In the data rows, zero lies at 4.5, halfway between 4 and 5.
Some points:
np.array([6., 8., 5., 5., 0., 7., 7., 3., 6., 7., 3., 1., 3., 3., 4., 5., 4.,
          3., 3., 3., 4., 5., 4., 2., 4., 5., 5., 5., 5., 1., 6., 5.])
np.array([4., 7., 4., 2., 4., 5., 7., 5., 5., 4., 5., 4., 3., 5., 5., 4., 5.,
          6., 5., 5., 4., 5., 4., 4., 5., 4., 5., 7., 4., 5., 1., 3.])
np.array([3., 4., 6., 4., 7., 4., 5., 5., 6., 5., 6., 5., 3., 4., 7., 5., 6.,
          6., 5., 1., 4., 9., 3., 3., 5., 2., 4., 5., 4., 5., 5., 7.])
np.array([3., 5., 6., 4., 6., 5., 3., 5., 6., 4., 5., 4., 5., 5., 2., 4., 4.,
          2., 3., 5., 5., 4., 4., 6., 5., 6., 4., 4., 7., 4., 0., 5.])
np.array([3., 4., 4., 4., 4., 4., 5., 4., 4., 3., 4., 5., 4., 3., 6., 5., 4.,
          4., 6., 7., 4., 6., 4., 5., 5., 4., 5., 3., 3., 6., 5., 5.])
np.array([4., 5., 3., 6., 6., 5., 6., 4., 5., 5., 6., 6., 5., 3., 6., 3., 4.,
          4., 4., 7., 6., 6., 5., 7., 4., 5., 5., 3., 6., 5., 5., 3.])
np.array([5., 2., 5., 5., 3., 7., 4., 4., 5., 6., 7., 5., 5., 4., 2., 5., 3.,
          9., 5., 4., 4., 4., 5., 4., 9., 5., 5., 3., 3., 2., 3., 6.])
np.array([5., 5., 3., 4., 5., 7., 7., 7., 5., 5., 7., 1., 5., 1., 4., 5., 8.,
          2., 3., 2., 2., 5., 5., 1., 3., 7., 5., 0., 6., 2., 4., 6.])
np.array([4., 5., 3., 4., 7., 5., 5., 3., 4., 4., 5., 5., 6., 4., 6., 5., 5.,
          7., 3., 6., 4., 5., 4., 4., 4., 5., 5., 5., 4., 5., 4., 1.])
np.array([4., 3., 7., 6., 5., 2., 3., 4., 8., 9., 4., 5., 5., 6., 3., 2., 4.,
          5., 2., 4., 5., 7., 3., 9., 6., 5., 1., 0., 0., 3., 1., 0.])
np.array([4., 5., 4., 4., 6., 7., 5., 4., 4., 6., 3., 4., 4., 5., 5., 3., 4.,
          5., 4., 5., 4., 9., 8., 2., 4., 4., 3., 7., 6., 7., 6., 6.])
np.array([4., 4., 5., 5., 6., 5., 3., 5., 6., 2., 4., 5., 5., 4., 3., 3., 4.,
          4., 4., 6., 4., 8., 4., 2., 6., 4., 3., 4., 6., 0., 4., 4.])
np.array([4., 6., 4., 5., 5., 5., 5., 3., 1., 5., 4., 4., 5., 9., 5., 5., 7.,
          0., 2., 4., 6., 1., 1., 4., 6., 5., 9., 8., 5., 3., 9., 7.])
np.array([4., 4., 3., 4., 2., 8., 9., 8., 6., 4., 2., 6., 2., 5., 6., 5., 7.,
          8., 5., 3., 3., 3., 3., 4., 2., 4., 7., 6., 7., 2., 6., 3.])
np.array([5., 5., 5., 5., 6., 4., 4., 3., 3., 2., 5., 3., 4., 4., 4., 4., 4.,
          3., 7., 5., 4., 4., 4., 6., 5., 4., 6., 7., 7., 3., 4., 3.])
np.array([4., 5., 4., 5., 4., 2., 7., 4., 3., 3., 4., 5., 4., 4., 3., 5., 4.,
          5., 5., 5., 5., 4., 4., 1., 3., 4., 7., 4., 4., 6., 5., 2.])
np.array([3., 4., 4., 5., 3., 6., 4., 5., 5., 2., 4., 6., 2., 5., 6., 4., 5.,
          5., 5., 6., 5., 4., 4., 5., 3., 3., 5., 4., 3., 5., 8., 4.])
np.array([5., 7., 6., 9., 6., 8., 0., 3., 0., 6., 1., 2., 4., 6., 4., 5., 6.,
          2., 6., 4., 5., 6., 5., 8., 7., 1., 8., 8., 2., 2., 9., 6.])
np.array([4., 5., 4., 5., 7., 4., 5., 6., 5., 3., 6., 5., 6., 6., 3., 5., 4.,
          3., 5., 5., 6., 2., 4., 3., 8., 2., 5., 4., 5., 6., 6., 4.])
np.array([6., 5., 5., 6., 4., 6., 8., 6., 4., 3., 7., 5., 3., 3., 5., 5., 7.,
          8., 3., 1., 4., 6., 3., 4., 2., 3., 4., 4., 5., 4., 2., 4.])
np.array([4., 2., 5., 5., 1., 3., 6., 5., 1., 1., 2., 4., 4., 9., 7., 6., 6.,
          7., 4., 7., 3., 0., 2., 4., 2., 6., 2., 6., 5., 7., 4., 3.])
np.array([4., 4., 4., 4., 8., 2., 4., 5., 5., 4., 4., 3., 4., 3., 4., 4., 5.,
          2., 4., 5., 2., 2., 7., 3., 6., 7., 4., 2., 4., 5., 4., 7.])
np.array([6., 5., 5., 5., 7., 3., 3., 4., 4., 3., 5., 5., 5., 9., 8., 4., 5.,
          5., 2., 5., 4., 4., 4., 9., 2., 3., 2., 0., 4., 5., 1., 2.])
np.array([5., 4., 2., 5., 6., 3., 5., 5., 4., 8., 6., 4., 5., 3., 6., 6., 5.,
          2., 7., 3., 4., 5., 4., 3., 4., 5., 3., 6., 3., 2., 4., 4.])
np.array([4., 7., 3., 5., 6., 6., 5., 4., 3., 4., 5., 7., 6., 2., 2., 5., 5.,
          5., 5., 4., 4., 5., 6., 4., 4., 5., 3., 7., 4., 7., 4., 2.])
np.array([6., 4., 4., 4., 2., 5., 2., 4., 2., 8., 7., 4., 5., 5., 3., 3., 5.,
          7., 5., 3., 6., 4., 6., 5., 8., 5., 4., 5., 7., 2., 8., 7.])
np.array([6., 4., 5., 2., 5., 4., 6., 6., 6., 4., 7., 7., 3., 4., 5., 3., 5.,
          5., 4., 1., 4., 9., 3., 9., 2., 3., 4., 6., 5., 4., 5., 7.])
np.array([5., 4., 7., 4., 6., 5., 5., 5., 5., 4., 3., 6., 6., 4., 3., 4., 7.,
          3., 4., 5., 5., 5., 4., 2., 4., 6., 4., 2., 5., 6., 3., 6.])
np.array([4., 4., 8., 5., 8., 4., 2., 6., 8., 8., 0., 4., 3., 5., 7., 0., 2.,
          6., 5., 2., 4., 0., 9., 1., 2., 3., 3., 8., 3., 9., 6., 3.])
np.array([6., 5., 4., 5., 4., 4., 5., 4., 5., 6., 4., 6., 3., 1., 5., 5., 4.,
          2., 5., 6., 5., 4., 2., 4., 5., 5., 4., 4., 4., 6., 5., 4.])
np.array([6., 3., 5., 5., 5., 5., 4., 5., 5., 3., 5., 2., 5., 5., 5., 6., 4.,
          6., 4., 3., 4., 4., 2., 7., 2., 5., 3., 5., 6., 9., 6., 5.])
np.array([4., 5., 4., 5., 5., 6., 5., 4., 5., 3., 7., 4., 5., 5., 2., 4., 6.,
          2., 3., 5., 4., 3., 6., 3., 5., 5., 3., 6., 8., 5., 4., 7.])
np.array([4., 5., 4., 4., 5., 4., 6., 5., 5., 5., 5., 6., 5., 5., 5., 4., 5.,
          2., 6., 4., 3., 5., 5., 5., 5., 5., 6., 3., 4., 7., 4., 5.])
np.array([3., 5., 3., 5., 7., 3., 4., 4., 2., 4., 6., 4., 5., 3., 3., 3., 4.,
          1., 5., 3., 5., 5., 4., 6., 5., 3., 6., 5., 6., 4., 8., 5.])
np.array([5., 4., 6., 3., 4., 6., 1., 4., 6., 5., 6., 4., 4., 3., 4., 3., 2.,
          9., 3., 4., 5., 0., 7., 3., 4., 3., 5., 5., 6., 6., 6., 7.])
np.array([6., 4., 6., 6., 3., 1., 7., 2., 1., 2., 3., 4., 5., 6., 7., 6., 4.,
          5., 3., 4., 3., 0., 8., 9., 4., 4., 2., 2., 6., 6., 4., 4.])
np.array([5., 7., 4., 3., 4., 4., 3., 4., 3., 5., 5., 4., 2., 1., 4., 5., 5.,
          1., 3., 3., 5., 5., 5., 3., 6., 4., 6., 5., 4., 5., 4., 4.])
np.array([4., 4., 4., 3., 5., 7., 5., 4., 6., 4., 3., 6., 7., 4., 5., 5., 4.,
          2., 4., 4., 7., 6., 5., 6., 5., 4., 4., 5., 4., 5., 2., 6.])
np.array([5., 4., 6., 7., 4., 6., 4., 5., 6., 7., 6., 3., 4., 5., 0., 7., 5.,
          3., 3., 8., 2., 7., 7., 6., 2., 4., 3., 3., 4., 2., 6., 6.])
np.array([3., 5., 5., 4., 5., 6., 5., 4., 5., 3., 5., 5., 5., 4., 4., 5., 2.,
          5., 6., 6., 5., 4., 4., 5., 4., 6., 3., 5., 3., 4., 5., 4.])
np.array([4., 5., 4., 5., 7., 6., 5., 4., 0., 4., 4., 3., 6., 3., 4., 5., 3.,
          0., 4., 1., 5., 4., 3., 5., 7., 4., 6., 7., 2., 4., 3., 6.])
np.array([5., 3., 5., 5., 6., 3., 4., 4., 3., 4., 4., 4., 6., 4., 4., 4., 3.,
          3., 2., 4., 5., 8., 4., 4., 7., 4., 5., 5., 5., 4., 4., 2.])
np.array([6., 3., 2., 3., 0., 7., 1., 4., 6., 9., 9., 5., 5., 3., 0., 4., 5.,
          9., 4., 2., 5., 3., 5., 3., 7., 4., 5., 3., 5., 2., 4., 9.])
np.array([2., 4., 4., 4., 4., 3., 5., 4., 5., 6., 5., 4., 3., 3., 4., 4., 4.,
          5., 5., 5., 6., 5., 7., 2., 5., 4., 5., 5., 5., 4., 2., 5.])
np.array([3., 4., 3., 5., 3., 4., 0., 6., 5., 4., 3., 6., 5., 4., 6., 6., 4.,
          3., 3., 6., 4., 4., 5., 5., 6., 4., 5., 5., 5., 6., 3., 3.])
np.array([5., 5., 4., 6., 2., 3., 3., 4., 3., 4., 6., 4., 5., 6., 5., 2., 4.,
          6., 6., 3., 0., 4., 5., 5., 7., 6., 6., 2., 5., 5., 5., 7.])
np.array([4., 3., 3., 4., 5., 4., 4., 4., 5., 4., 1., 5., 5., 6., 4., 6., 4.,
          4., 6., 5., 8., 6., 4., 2., 6., 6., 5., 4., 6., 4., 3., 3.])
np.array([4., 5., 5., 6., 6., 0., 4., 3., 4., 4., 4., 5., 5., 2., 5., 5., 5.,
          5., 5., 5., 6., 4., 4., 5., 4., 5., 4., 6., 5., 4., 4., 4.])
np.array([4., 5., 3., 6., 5., 5., 5., 5., 4., 6., 8., 4., 6., 4., 5., 5., 3.,
          3., 7., 3., 5., 2., 4., 4., 2., 5., 5., 3., 4., 5., 5., 5.])
np.array([5., 5., 4., 1., 6., 4., 4., 5., 5., 4., 6., 3., 5., 6., 6., 6., 5.,
          5., 4., 5., 5., 6., 5., 5., 6., 4., 5., 7., 5., 5., 3., 4.])
np.array([5., 5., 4., 2., 6., 2., 2., 5., 5., 3., 4., 6., 4., 7., 7., 6., 4.,
          7., 5., 2., 4., 2., 5., 7., 4., 6., 2., 3., 3., 4., 5., 3.])
These points spread out most along one direction. Take the direction at right angles to it along which they spread out most. Then take the direction at right angles to both along which they spread out most. Go by this last direction. How far along it is each point below, from 0 to 99? The average is 50, and the first point in the table lies past the average. One standard deviation of the points above along it is 16.
np.array([6., 3., 5., 5., 5., 6., 2., 5., 7., 5., 4., 7., 4., 7., 6., 3., 4.,
          4., 4., 7., 5., 4., 7., 3., 4., 5., 6., 7., 4., 6., 4., 3.]) ~ 56
np.array([5., 4., 5., 7., 6., 5., 3., 6., 5., 4., 5., 2., 4., 6., 5., 6., 3.,
          6., 5., 7., 6., 6., 4., 4., 4., 7., 5., 4., 6., 8., 5., 3.]) ~ 51
np.array([4., 3., 5., 5., 5., 3., 1., 6., 6., 3., 6., 5., 4., 5., 3., 3., 5.,
          3., 3., 2., 4., 9., 2., 8., 3., 4., 3., 3., 1., 3., 3., 5.]) ~ 18
np.array([4., 4., 3., 3., 4., 4., 4., 5., 2., 6., 6., 4., 5., 5., 3., 5., 2.,
          2., 6., 4., 2., 3., 4., 5., 4., 5., 5., 2., 5., 6., 3., 1.]) ~ 43
np.array([7., 5., 4., 4., 3., 2., 5., 5., 5., 4., 3., 4., 4., 7., 3., 6., 0.,
          6., 4., 4., 4., 4., 7., 4., 3., 4., 7., 3., 4., 4., 5., 6.]) ~ 63
np.array([4., 5., 5., 6., 4., 5., 3., 4., 7., 4., 5., 3., 6., 4., 3., 1., 4.,
          5., 7., 5., 5., 7., 4., 7., 6., 5., 3., 4., 2., 4., 1., 2.]) ~ 23
np.array([5., 5., 4., 4., 4., 4., 6., 3., 5., 5., 2., 4., 3., 1., 5., 5., 4.,
          4., 4., 5., 4., 4., 3., 4., 3., 5., 6., 7., 5., 2., 3., 5.]) ~ 53
np.array([5., 4., 5., 3., 0., 4., 7., 6., 2., 2., 1., 5., 7., 6., 7., 5., 9.,
          7., 4., 8., 2., 0., 5., 4., 0., 4., 7., 5., 4., 5., 5., 2.]) ~ 91
np.array([3., 2., 3., 4., 2., 5., 6., 3., 7., 1., 3., 6., 5., 8., 6., 5., 7.,
          2., 5., 7., 5., 0., 3., 2., 3., 5., 7., 9., 3., 4., 7., 2.]) ~ 77
np.array([5., 5., 5., 4., 0., 5., 5., 4., 3., 7., 5., 4., 2., 0., 1., 5., 4.,
          9., 6., 4., 6., 1., 8., 4., 7., 4., 6., 2., 4., 4., 5., 8.]) ~ 78
np.array([4., 3., 5., 4., 5., 4., 6., 5., 3., 4., 7., 5., 5., 4., 5., 5., 5.,
          5., 5., 5., 4., 2., 7., 6., 4., 5., 4., 6., 4., 4., 5., 4.]) ~ 60
np.array([5., 5., 3., 4., 2., 5., 6., 6., 4., 3., 4., 5., 5., 4., 6., 3., 3.,
          5., 6., 6., 6., 5., 3., 4., 5., 5., 1., 5., 4., 5., 6., 3.]) ~ 57
np.array([5., 6., 4., 5., 4., 4., 5., 5., 4., 5., 3., 6., 4., 7., 6., 4., 4.,
          5., 3., 7., 5., 3., 1., 3., 4., 5., 3., 2., 5., 2., 5., 4.]) ~ 54
np.array([4., 4., 5., 4., 5., 6., 5., 5., 5., 9., 0., 4., 4., 4., 2., 6., 5.,
          4., 8., 5., 5., 4., 3., 6., 5., 5., 5., 4., 4., 5., 6., 3.]) ~ 49
